In the data rows, 128 means zero.
Some points, one per row:
[147 164 159 169 160 162 150 153 156 148 150 176 146 149 151 153 142 164
 154 158 139 162 147 156 176 151 139 153 148 153 156 152]
[107  99 116 120 131 138 144 165 143 151 148 160 159 163 154 139 125 112
 112 118 100  92 106 110 122 137 139 144 154 148 137 153]
[121 117 107 101  93  92  82  82  84  57  70  69  59  73  57  64  49  63
  40  60  67  52  87  63  62  63  64  59  98  82  94  98]
[121 132 145 147 152 148 123 100  80 107  66  84 113 130 145 147 144 140
 135 128  98  74  91  83  86 114 119 140 143 142 149 131]
[151 150 169 150 156 152 145 158 159 161 149 169 156 158 175 191 172 201
 173 167 179 168 177 167 185 211 215 186 186 200 169 170]
[144 144 152 137 139 133 118 107  96  87 101  85 105 113 110 103 127 131
 143 131 148 144 146 134 153 143 139 122 104 117  95  82]
[167 165 181 190 160 184 159 157 161 155 156 176 166 176 171 167 186 169
 172 150 163 154 151 153 151 165 179 180 171 193 168 178]
[114 108 105  85  93  95 127 137 148 150 155 145 133 118  94  83  79  88
 103 125 138 135 140 146 138 124 122  98  88  86  90 106]
[ 70  91  75  85  77  68  92  87  90  99  91  96  97 107 116 101 116 116
 119 130 129 130 134 138 142 134 151 145 147 150 146 146]
[135 123 113 109 112  90 101 111 123 141 146 159 154 150 129 121 115 103
 106  94 105 122 138 150 160 141 132 124 106  92 103  83]
[101  90 103 101  93  91  88 100  77  93  88  95  93 103  85  88  67 100
  77  81  81 104  83  99  86  84  97 110 113  92 108 114]
[156 137 142 154 163 182 173 188 171 200 206 183 182 154 161 131 159 180
 174 194 171 203 189 199 178 168 149 149 159 150 167 193]
[138 135 136 137 134 132 130 124 118 113 120 114 110  95 104  96  88  97
  90  77  71  62  71 107  82  68  64  66  84  78  71  88]
[143 144 139 151 155 147 157 155 146 156 148 148 151 147 140 143 147 138
 146 138 150 152 142 148 146 138 146 133 138 132 153 149]
[145 157 141 139 152 138 126 105  96 102  80  87  72  73  81  80 114 114
 124 139 142 148 147 155 159 157 142 133 105 106  93  89]
[114 105 101  92  84  90  50 102  65  60  73  64  69  50  75  50  55  59
  44  47  51  52  49  71  56  56  66  69  69  77  90  89]
[124 108 106 103 104  99 105 104 111 117 129 141 149 158 155 156 147 143
 144 150 143 129 125 120 108  99 101 109 108 117 114 123]
[129 125 132 126 124 127 127 120 129 128 133 125 128 131 128 127 128 127
 125 126 125 120 121 124 129 130 130 135 133 127 141 131]
[149 160 145 138 157 148 165 155 166 144 146 146 137 147 142 148 151 161
 159 168 162 153 159 153 149 161 157 144 167 142 133 143]
[153 159 135 147 148 147 154 150 161 151 131 135 129 127 127 133 140 154
 149 169 159 163 143 145 146 153 153 163 157 153 147 150]
[ 83  94  97  84  88  98  87  99 101  98 118 127 140 154 143 156 146 146
 136 128 116 112  92  90  91  84 101  78  87  81  99 110]
[141 138 144 162 146 148 164 135 128 118 110  97  97 106  93 103 113 119
 121 134 138 134 147 146 156 130 150 141 148 126 117  95]
[124 112 105  93  82  58  78  60  80  55  88  85 121 128 148 151 159 149
 146 140 137 131 116 110  88  87  70  81  58  57  47  94]
[ 83  91 127 142 138 134 141 122 109  94  74  78  73 101 101 137 153 145
 137 150 115  94  92  58  61  71  94 120 140 149 150 153]
[130 132 125 137 132 132 127 131 138 134 138 133 137 130 140 135 135 141
 134 136 124 139 134 144 139 134 141 142 144 143 143 138]
[148 146 167 148 140 137 153 145 148 133 130 135 131 132 123 131 117 117
 110 114 107 114 120  93 107 108  98 115 114 112 112  99]
[103 101  95 101  86  89  83  96 115 125 130 138 155 152 150 158 141 146
 141 139 127 122  99 105  83  68  84 107  94 108 112 130]
[142 142 159 140 159 162 173 155 181 183 172 160 171 179 168 164 154 159
 170 158 163 138 157 153 137 148 175 187 160 152 175 154]
[134 126 121 123 119 108 105  99 116  90  92  97  89  88  83  91  78  85
  82  74  96  97  71 101  88 106 117  95 114 111 117 119]
[150 153 152 138 145 153 148 149 128 124 127 100 108  89 107 109 119 121
 131 145 145 144 139 156 157 142 141 155 147 133 130 118]
[122 107  86  65  79  51  45  76  72  84  92  94 123 133 134 140 158 147
 153 147 150 125  98  97  65  53  76  74  67  79  58  59]
[122 101 118 124 125 138 156 151 145 143 161 148 131 121 118 116 126 133
 140 139 149 150 146 151 142 121 120 111 110 122 132 139]
[ 64  93  85  70  75  81  71  72  53  65  69  61  79  49  52  77  80  58
  79  87  82  67  84  69  93  92  92 104  95  95 110 126]
[139 139 135 152 155 147 155 157 164 158 220 172 158 149 161 139 152 156
 142 152 151 159 184 184 170 159 155 152 145 145 149 156]
[165 169 173 187 199 209 183 189 192 174 171 166 148 178 183 192 202 194
 187 196 197 174 164 136 148 161 152 168 184 198 180 177]
12 more points follow, each with its number after it:
[221 189 195 191 177 163 156 166 148 154 150 152 152 168 168 193 209 197
 214 192 222 199 202 201 180 185 169 154 156 156 149 144] 0
[113 108 100 104  95 104 111  98 108 116 103 105 106 110 108 107 111 105
 113 114 105 117 105 113 126 119 131 127 134 135 137 143] 1
[169 189 190 186 198 176 186 172 203 196 194 182 195 166 195 185 189 168
 204 210 161 176 170 176 170 184 157 173 149 161 161 160] 2
[115 119 139 150 147 152 140 119  96  90 107  96  84 114 126 152 153 146
 150 136 121  99  84  97  87 104 121 126 145 141 151 140] 3
[127 145 157 162 162 151 155 146 172 162 145 135 136 138 142 160 169 151
 145 148 162 168 150 148 127 127 140 162 162 162 157 148] 4
[112 112 128 135 136 153 150 159 149 151 140 129 121 107 122  76  96  89
  90  89  96 104 112 123 136 143 150 153 144 140 135 127] 5
[136 124 109  93  81  68  72  72  89  83  74  83 102 110 126 132 141 148
 150 145 143 134 127 117  92  84  80  69  74  54  74  91] 6
[141 139 145 172 153 160 164 164 165 172 167 151 145 156 145 157 156 158
 168 171 167 156 161 159 158 163 157 152 155 162 162 160] 7
[169 195 197 212 204 210 201 196 220 204 195 177 191 160 145 159 163 157
 158 155 158 158 169 192 195 216 228 213 245 220 186 207] 8
[122 126 114 114 106 114  97  78  82  88  94  78  73  94  76  78  80  87
  71  82  57  74  85  94  85  97  95 102  76 108  96 101] 9
[123 120 119 111 101  98 106  91  82  74  71  85  68  69  73  84  72  81
  85  77 103  62  71  86  58  90  70  80  83 108  80 101] 10
[147 164 149 136 128 133 132 130 138 151 156 143 148 152 146 157 141 137
 136 132 124 140 151 146 135 149 153 147 145 132 128 135] 11
Which of these numbered points is nearest to each point below, ignoring the 3 directions in which the first points spread most? Its number follows each.
[153 156 151 149 161 151 155 141 162 158 172 167 168 177 199 176 185 209
 182 174 174 154 164 136 160 141 151 158 146 146 133 159] > 9
[153 158 149 140 126 137 135 142 153 158 156 149 159 154 169 158 136 132
 139 135 140 142 145 148 142 139 163 152 148 137 124 127] > 11
[142 149 147 152 159 148 133 120 116  97  83  82  76  83  83  79  92 112
 126 136 143 143 150 145 147 154 148 130 120 114  81  92] > 6
[134 138 128 134 129 126 119 119 115 105 100 125 119 101  97 109 101 101
 107 102 113 100 103 107 107 104 105 103 113 126 123 127] > 10
[ 95  89  99  88  85  79  83  82 109  91  91 104 107 101 117 116 106 125
 119 118 127 134 134 144 142 139 148 145 148 149 148 148] > 1
[110  99 100 108 117 127 136 153 148 154 139 142 123 117 111 116 111 122
 143 147 155 144 144 143 135 124 115 118 101 108 122 138] > 7
[166 149 134 153 154 172 155 151 135 139 155 168 147 159 155 155 173 157
 149 145 145 140 142 158 169 165 156 155 149 155 164 151] > 9
[119 115 106 115  97  95  84  82  88  97  89  63  73  64  49  64  75  82
  57  52  60  88  54  56  58  62  83  71  70 103  65  85] > 9
[148 136 129 117 112 114 103 102  99  92 105  99 101 122 123 139 149 160
 154 151 149 142 144 135 124 107 120 108  91  88  93  92] > 6
[123 117  91  85  59  53  59  59  58  78  84 119 131 145 161 157 157 163
 151 161 141 134 124  99  89  75  93  66  68  70  90  89] > 6
[ 68  69  70  66  59  65  84  69  71  77  99  92  83 113 105 105 103 102
 121 119 120 132 136 138 136 150 156 163 151 152 138 155] > 1
[126 130 133 125 128 123 127 126 125 127 116 112 121 124 109 102 104 100
  93 105  99 104  97 102  92  85  90 101  94 112  97 114] > 9
[118 131 151 142 149 146 150 149 130 129 116 109 110  77  85  76  96 102
  62  90 109 116 134 139 147 152 154 154 143 136 129 111] > 4
[118 103 108 109  99 103  98 111 105  77  78  88  80  95  95  83  87  69
  69  83  84  68  87  78  90  85  91  89 106 106 109 114] > 7
[107 130 140 155 156 151 137 111  67  76  59  72  95 112 141 155 151 160
 136 132 125  67  54  62  76  71 104 144 148 143 161 141] > 3
[101 100  98 109 102  98 109  85 107 107 101 107 105 118 113 120 118 128
 129 131 133 149 144 139 151 151 150 136 154 152 140 153] > 1
[132 121 118 116 114 112 111 100  98  88 104  93 101 112  89  85  93  95
  99  83  96  92  94 109 102  99 102 115 113 123 128 136] > 9
[104 110 145 146 142 148 146 119  92  92  65  67  73  98 130 150 156 151
 147 145 120  88  75  60  68  89  92 131 137 148 144 149] > 3
[147 156 133 126 117 125 121 132 154 147 163 148 153 156 148 146 132 122
 115 130 136 144 144 144 150 151 147 143 135 121 125 115] > 11
[ 93  90  91  93  92  88  91  94 103  87  91 101  97 107  99 108  97 111
 115 109 113 114 126 125 126 129 131 135 133 130 155 145] > 1
[141 143 134 128 123  98  98  82 100 100 109 128 142 144 146 136 137 118
  98  99 100 111 116 108 129 137 152 154 133 125 122 102] > 11
[ 71  74  59  79  63  62  61  70  68  60  74  38  60  76  77  73  79  92
  95 106  89 107 111 119 128 128 135 144 137 151 145 145] > 1
[109  97 118 116 123 137 144 150 156 148 147 152 154 139 145 140 131 111
 127  95 117 107 117 112 111 121 133 145 139 142 154 141] > 5
[124 131 158 142 151 153 149 135 123 117 108 122 118 131 142 152 157 147
 160 141 132 119 102 113 100 124 133 149 132 148 156 141] > 3
[ 96 107 128 149 141 150 148 156 159 153 140 131 117 108  96  80 102  59
  82  75  86 114 111 129 140 150 151 144 140 148 136 139] > 5
[144 159 154 129 116 117  77  79  64  69  71  76  97 104 127 152 145 150
 155 145 151 160 159 153 134 121 106  81  59  67  76 102] > 0
[ 96  74  93 108 102 132 141 143 159 153 170 144 144 151 136 142 129 121
  96 106 106  87 106 101 106 106 116 128 139 147 147 144] > 5
[150 145 164 153 165 144 151 145 144 131 130 136 148 151 141 165 178 152
 159 154 138 158 152 157 162 144 153 149 137 134 127 124] > 3
[138 129 115  97  96  58  62  79  64  68  79  90 102 109 130 138 157 156
 152 142 160 134 141 125 106  98  70  75  52  72  67  74] > 0
[168 163 154 168 153 149 150 147 159 164 156 162 163 170 154 164 158 155
 159 156 172 155 154 172 139 150 146 147 143 157 147 160] > 10
[148 154 162 146 139 127 113  91  63  82  54  63  84  64  86  97 108 117
 141 155 154 140 151 147 157 138 135 117 101  85  69  70] > 0
[145 144 149 136 157 139 132 126 102  87  93  98  88  71  97 106  95 121
 135 143 149 165 144 139 146 155 150 132 119 107  94  69] > 6
[102 112 132 142 147 154 156 135 119  93  95  77  77  87 114 143 152 142
 160 155 130 111 101  87  70  95  96 122 143 154 140 159] > 3
[143 129 119 108  99  95  72  96  87  90 110 125 137 133 164 158 155 148
 160 147 148 147 133 116 100 114  93  95  90  88  81 115] > 6
[138 139 139 127 119 101  93 113  92  93  85 101  94  86  95 103 111 121
 124 135 142 155 138 145 133 122 111 110  91 115  81  95] > 6
[141 154 141 159 159 167 161 168 145 123 122 119 123 116 120 128 134 140
 169 168 166 140 146 145 145 154 150 139 153 147 128 123] > 3
[ 84 104  99 118 132 143 157 153 146 143 161 144 134 133 126 109  99  75
 113  98 111  81  92 107 127 135 133 149 147 147 136 142] > 5
[121 107 101 113 102  97  80  81  73  69  63  55  66  63  75  36  40  59
  52  60  45  70  50  46  69  63  55  72  78  70  71  82] > 9
[139 143 136 132 120  85  85  83  96  69  70  50  93  80  93 112 125 136
 156 142 152 148 141 147 129 114 115  84  61  56  54  31] > 0
[ 90  97 114 134 134 155 159 142 163 151 160 145 154 161 139 125 118 104
  95  93  91 103  94 119 129 143 133 147 161 149 154 136] > 5
[188 174 202 196 176 198 175 190 179 171 157 159 149 136 160 143 171 178
 170 179 198 203 187 179 174 190 180 174 201 170 181 158] > 6
[146 144 126 105  75  72  74  56  70  62  58  88 106 121 139 147 165 167
 148 143 140 153 138 127 111  97  80  76  73  41  59  44] > 0
[129 125 129 145 145 157 141 149 156 163 134 136 134 134 135 136 151 150
 157 143 129 148 144 129 132 129 129 129 138 148 143 146] > 7
[ 75  99  87  67  81  77  65  90  94 106  98  88 108 122 112 120 120 117
 128 128 127 140 133 146 140 137 140 139 144 149 139 140] > 1
[ 91 101 114 126 126 138 148 138 146 151 146 151 144 135 127 123 108 110
  97  96 112 104 107 116 120 129 139 139 138 143 145 145] > 5
[143 151 163 157 147 153 157 148 158 159 163 163 161 150 160 164 181 160
 162 154 158 169 186 179 148 151 149 159 173 174 163 152] > 4
[149 157 163 153 143 126 111 118 124 139 160 165 163 160 158 148 164 138
 129 118 113 128 148 161 154 151 155 151 149 155 137 120] > 11
[102 101  98 105 117 139 143 155 142 160 154 137 121 106  91  80 121 127
 148 145 144 151 143 150 135 109  91  91  96 119 129 154] > 7
[ 82  86 105 120 123 138 136 161 137 135 147 149 151 148 136 132 114 102
  88 107  96  95 116  96 111 128 134 140 149 142 148 154] > 5
[115 112 115 104  94 101  99 100 115 120 138 134 173 150 136 144 152 151
 153 142 138 128 117 106 107  97 111  83 107 108 117 129] > 7
[137 126 125 133 104  80  94  98  96 102 107 115 128 140 154 146 138 148
 154 145 137 148 137 125 116  97  84 101 104 105  91 109] > 6
[ 89  93  90 100  86  57  78  76  76  90  75  81  71  79  93  80  68  80
  79  88  93  98  96 106 112 123 118 126 131 129 143 134] > 1
[164 164 169 180 172 161 159 162 192 171 177 148 156 146 171 183 160 163
 153 180 181 155 165 154 153 150 148 165 174 170 165 170] > 4
[136 152 135 148 156 159 134 131 127 116 108 110 113 112 128 137 138 148
 159 152 158 141 151 146 142 156 150 137 128 114 116  91] > 6
